One turn or mirror swaps these rows in pairs. Which row does each one swap with?
The rows were stretched afterwards, more along some directions than others.
q153: -6 -35 -28 -31 12 37 40 7 26 17 10 -47 26 19 35 15 -26 -35 -9 -18 28 27 23 -13 -46 -62 -16 17
q921: -43 -41 13 -11 38 6 22 54 32 24 0 -61 19 28 11 11 -10 -39 -21 -33 9 18 2 -11 6 -22 23 9
q685: -11 -28 -20 -17 58 23 37 39 12 54 18 -45 13 14 21 -19 24 -46 0 12 -24 5 -16 -19 -44 -25 19 20
q380: 11 3 15 -17 24 6 -13 22 7 -13 -9 6 -21 7 11 -7 21 -26 -15 0 10 61 -25 8 7 -1 -8 9
q966: 19 -17 13 -13 3 -2 15 5 -3 50 10 -32 15 21 27 -5 -20 -31 -25 -29 14 48 54 -13 -29 -39 -3 17
q19: -63 -8 0 -33 40 6 33 36 42 40 23 -44 10 42 12 27 28 -54 0 -3 24 -8 -13 -25 4 13 39 -14
q666: 30 -50 -4 -27 13 39 22 12 -35 22 10 -15 -7 28 16 -12 7 -30 -12 -28 28 48 31 10 8 -44 5 50
q273: -2 4 21 -10 22 4 -5 28 5 -6 5 -8 -15 2 12 -6 24 -31 -21 2 3 50 -28 -2 13 -1 10 6
q995: -1 -42 -35 -39 5 43 47 6 25 11 3 -29 23 21 45 7 -30 -38 -3 -11 13 21 25 -19 -44 -46 -17 22
q984: 22 -20 9 -17 1 -1 19 6 0 53 6 -28 14 29 23 6 -23 -31 -20 -30 25 49 61 -7 -28 -40 -6 20
q550: -10 -24 -11 -18 57 21 32 35 8 50 15 -37 7 7 8 -17 23 -40 8 18 -31 6 -26 -24 -45 -27 22 26
q136: 2 -20 -15 -63 54 34 8 49 35 1 5 -48 1 40 16 -13 -12 -18 -24 -46 28 21 -11 -22 -30 -54 -14 9
q189: 3 -16 5 19 47 49 -4 6 7 12 12 -37 0 15 -7 -27 19 1 -50 -45 13 11 -14 -6 -17 -58 7 32
q874: 25 -55 -10 -31 13 38 28 21 -31 18 15 -20 10 26 30 -24 1 -34 -17 -33 31 53 45 -18 15 -50 0 49
q425: 6 -43 -31 -49 6 44 45 4 26 11 6 -42 27 22 53 2 -36 -30 -9 -11 12 33 32 -27 -38 -52 -22 20
q552: -24 0 -18 -7 54 34 16 35 17 38 -1 -33 -19 35 -25 -7 11 -27 -17 25 38 20 -31 18 6 -35 -16 8
q269: 5 17 9 -13 4 33 16 26 18 23 -12 -10 -5 20 -17 3 21 -22 -18 -39 59 25 9 16 -4 -23 1 39
q553: -19 2 16 -24 42 3 -26 26 5 12 -12 -25 -2 38 -12 14 17 -21 -4 -29 31 50 -10 23 29 -18 11 9
q456: 23 -59 -10 -35 20 40 21 19 -33 5 12 -12 -2 20 28 -37 7 -31 -19 -20 20 54 26 -18 11 -50 4 52
q330: 30 6 27 -25 16 27 18 19 24 6 -26 -2 -1 3 24 -24 -2 -21 -4 -46 43 29 -1 -21 -8 0 -27 32
q187: -17 -2 12 -19 48 5 -25 27 5 17 -7 -24 -3 29 -10 13 23 -19 -4 -33 37 62 -12 19 27 -21 9 2
q804: 15 14 14 -23 10 43 15 30 8 24 -10 2 3 17 -3 -13 26 -21 -11 -33 54 28 24 5 1 -25 2 54
q555: -8 -31 -11 -18 50 21 38 33 10 47 14 -40 11 11 5 -13 19 -44 -1 5 -30 6 -22 -15 -48 -30 23 18
q856: -16 -12 10 -27 35 10 -25 22 3 6 -9 -23 -6 36 -22 23 8 -19 -16 -32 33 59 -5 18 22 -30 10 3
q797: -33 13 -7 -16 62 36 26 45 20 54 21 -40 -12 39 -14 -5 21 -26 -14 23 29 3 -38 10 7 -34 -8 12
q668: -25 -14 -28 -10 13 12 56 19 10 6 11 -46 6 36 16 -25 -22 -24 -16 -22 15 21 -6 8 -19 0 0 26
q771: -37 -43 18 -12 42 24 28 48 34 19 4 -61 15 32 10 -1 -12 -43 -27 -31 4 10 8 -22 3 -29 27 18
q310: -29 25 -9 -16 65 35 13 48 20 43 4 -32 -21 40 -20 -4 26 -22 -10 15 44 -3 -49 21 7 -25 -13 11
q924: -28 18 -4 -18 71 19 20 52 25 49 2 -19 -17 28 -9 -14 28 -26 7 30 43 8 -50 12 15 -14 -9 15
q206: -41 4 -9 8 28 -21 5 19 27 42 9 -44 20 17 -12 21 -4 -18 6 -12 23 24 0 31 -14 16 22 7
q466: 32 8 20 -27 13 34 25 20 16 6 -20 -3 -6 11 18 -22 5 -18 -5 -36 35 25 -7 -10 -5 5 -27 34
q418: 13 -45 -1 -20 25 35 26 24 -38 19 7 -17 2 27 22 -30 7 -29 -12 -21 23 51 30 -3 18 -46 12 54
q922: -13 -8 -24 -12 2 11 45 23 3 -3 12 -37 -5 27 10 -16 -21 -12 -18 -19 14 18 0 17 -16 7 5 27
q503: 10 5 20 -20 26 8 -1 32 7 -7 0 -4 -11 9 24 -12 17 -30 -18 -4 6 54 -19 -1 7 -3 1 8
q766: 7 -12 -18 -62 49 29 -4 47 28 -3 -4 -35 1 39 12 -18 -12 -11 -26 -53 37 31 -10 -23 -24 -50 -29 10
q815: -36 4 20 5 25 -7 45 16 64 57 14 -36 31 17 26 41 -29 -45 25 -38 17 12 40 -24 -42 -12 23 -2
q679: -36 9 29 16 26 -4 42 19 58 56 1 -44 29 19 14 36 -24 -49 17 -47 20 18 35 -17 -37 -19 21 3
q338: -63 6 5 -36 55 -4 39 30 55 64 19 -48 25 44 21 23 22 -53 18 -1 24 -4 -10 -29 -1 19 40 -8
q497: -56 6 7 -34 47 3 35 37 47 45 15 -36 20 42 10 26 29 -50 15 -11 39 -1 -8 -24 5 22 39 -6
q730: 17 -45 0 -20 18 38 23 18 -37 19 18 -14 -4 31 10 -21 12 -32 -22 -25 25 35 25 6 16 -47 4 54
q351: -12 -5 14 -25 45 21 -28 26 -10 8 -12 -13 -5 35 -11 -6 26 -13 -13 -33 40 59 -10 11 30 -34 6 14
q981: 1 -11 3 15 35 41 -6 2 3 17 19 -30 0 13 -17 -23 10 13 -40 -24 26 2 -6 -2 -7 -58 -2 27
q169: -6 -19 -21 -61 52 42 7 55 36 -2 13 -48 3 42 21 -12 1 -21 -33 -45 31 20 -17 -19 -26 -54 -15 11
q885: -11 -29 -12 -12 56 18 43 33 8 53 9 -38 6 11 11 0 25 -50 9 6 -28 9 -19 -13 -48 -27 27 17
q409: -12 -8 8 26 54 53 7 12 24 5 -15 -54 -14 25 -2 -7 1 -24 -38 -57 38 20 -29 20 -30 -49 5 37
q570: -27 -23 8 -1 51 46 31 46 30 30 -5 -35 29 32 18 -22 -1 -54 -23 -20 29 2 -4 -40 -5 -24 15 36
q755: -17 -3 13 -21 49 12 -21 33 -2 21 -10 -27 -1 40 -19 7 20 -15 -9 -29 34 56 -8 24 19 -30 15 6
q599: 10 -5 2 19 43 47 -3 5 4 15 21 -16 1 4 -5 -17 19 7 -27 -32 34 9 -5 -8 -7 -50 -7 23
q748: -15 -12 19 -28 20 17 14 27 34 11 -16 -5 2 14 21 8 -10 -42 19 -35 43 43 48 6 -19 0 -3 20
q431: 14 -40 -33 -36 -2 51 36 -1 26 1 -5 -25 23 27 35 5 -29 -23 -11 -30 35 33 36 -18 -50 -67 -32 17
q818: -55 -4 -2 -32 33 -6 29 27 42 43 8 -31 11 30 11 35 18 -46 16 11 14 -2 -8 -28 -12 31 40 -19
q488: -11 -17 8 -27 18 8 24 20 43 12 -15 2 12 9 36 11 -18 -44 28 -24 42 41 50 -8 -25 16 -7 10
q180: -7 -24 9 -34 11 18 29 15 45 7 -5 6 8 4 39 15 -13 -46 25 -24 36 32 51 -10 -25 11 0 9
q139: 25 10 23 -27 6 24 18 25 22 6 -28 -10 -9 8 11 -19 1 -18 -4 -37 31 22 -10 -12 -6 8 -24 27
q564: -35 -40 16 -15 24 19 32 42 30 9 4 -52 12 22 3 8 -13 -33 -16 -7 3 5 1 -9 9 -22 26 15
q897: -16 -5 -22 -9 14 9 49 22 4 9 17 -43 12 31 23 -21 -13 -16 -13 -21 12 15 4 15 -12 8 8 27
q574: 20 -22 3 -17 0 2 22 2 -11 48 7 -34 6 28 14 11 -21 -28 -33 -23 15 48 54 0 -31 -38 -4 16
q867: 1 -3 7 -21 22 -2 -9 19 5 -10 -2 -2 -16 6 13 -3 12 -31 -21 7 -1 61 -18 0 2 2 -4 2
q942: 12 -12 -9 22 51 52 -14 12 -7 7 18 -27 -3 11 4 -38 34 5 -45 -32 24 9 -13 -24 -4 -61 -5 33
q500: 4 22 11 -12 -4 25 15 27 20 27 -12 -17 -1 20 -22 2 9 -17 -18 -39 51 22 19 22 -2 -18 3 33
q935: -56 -1 -5 -36 53 10 44 31 50 47 11 -40 17 47 21 28 23 -51 14 0 32 -2 -16 -28 -9 16 36 -15
q850: -17 16 -9 -22 66 35 21 57 12 38 13 -27 -5 28 -2 -23 28 -27 -5 30 44 1 -42 0 14 -23 -18 19
q426: -19 -17 -16 -18 11 30 62 25 11 -1 21 -48 4 44 18 -18 -13 -27 -18 -32 17 13 1 16 -14 -6 0 31
q79: -21 14 -3 -21 63 30 12 46 26 43 9 -28 -23 27 -14 -8 24 -28 -10 9 42 9 -43 20 10 -31 -13 9
q857: 24 -19 13 -16 -3 -3 19 6 -5 46 8 -33 21 20 33 -2 -31 -24 -20 -31 20 47 65 -14 -27 -30 -5 17
q219: -32 -39 16 -19 13 5 30 41 35 21 -9 -63 21 16 8 19 -25 -42 -10 -30 13 21 18 -18 8 -20 20 13
q372: 20 -42 -31 -43 -3 49 44 3 28 11 2 -28 35 20 49 3 -33 -32 -9 -25 20 30 47 -23 -46 -61 -23 16
q990: -17 -4 8 -30 36 5 -28 29 6 9 -7 -16 -1 36 -12 12 13 -22 -2 -26 33 60 -8 15 32 -17 9 6
q120: 15 -52 -39 -42 7 53 38 -9 26 3 -4 -24 17 21 36 12 -30 -25 -20 -17 36 43 25 -12 -41 -63 -25 17
q693: -6 -42 -16 -42 14 51 30 43 12 -12 21 -27 -10 30 17 4 27 -44 -18 -11 48 3 3 -21 13 -12 11 30
q866: -19 -17 -13 -14 8 9 54 18 11 5 11 -45 9 29 17 -12 -18 -28 -5 -36 21 23 12 13 -17 6 7 31
q193: 0 -19 -11 -65 50 36 10 54 32 5 2 -48 2 42 13 -8 -14 -15 -20 -43 27 23 -9 -19 -33 -50 -16 15
q105: -47 3 22 2 24 -13 42 15 67 62 8 -50 30 24 19 49 -32 -53 21 -42 18 20 42 -21 -37 -14 22 -5
q880: 28 -52 -6 -20 15 30 18 6 -40 18 5 -16 -7 19 6 -17 1 -27 -18 -18 16 51 28 5 6 -41 3 49

q456 pairs with -> q755
q685 pairs with -> q169
q431 pairs with -> q924
q693 pairs with -> q206
q921 pairs with -> q942
q555 pairs with -> q136
q815 pairs with -> q139
q488 pairs with -> q269
q120 pairs with -> q552
q570 pairs with -> q409
q426 pairs with -> q338

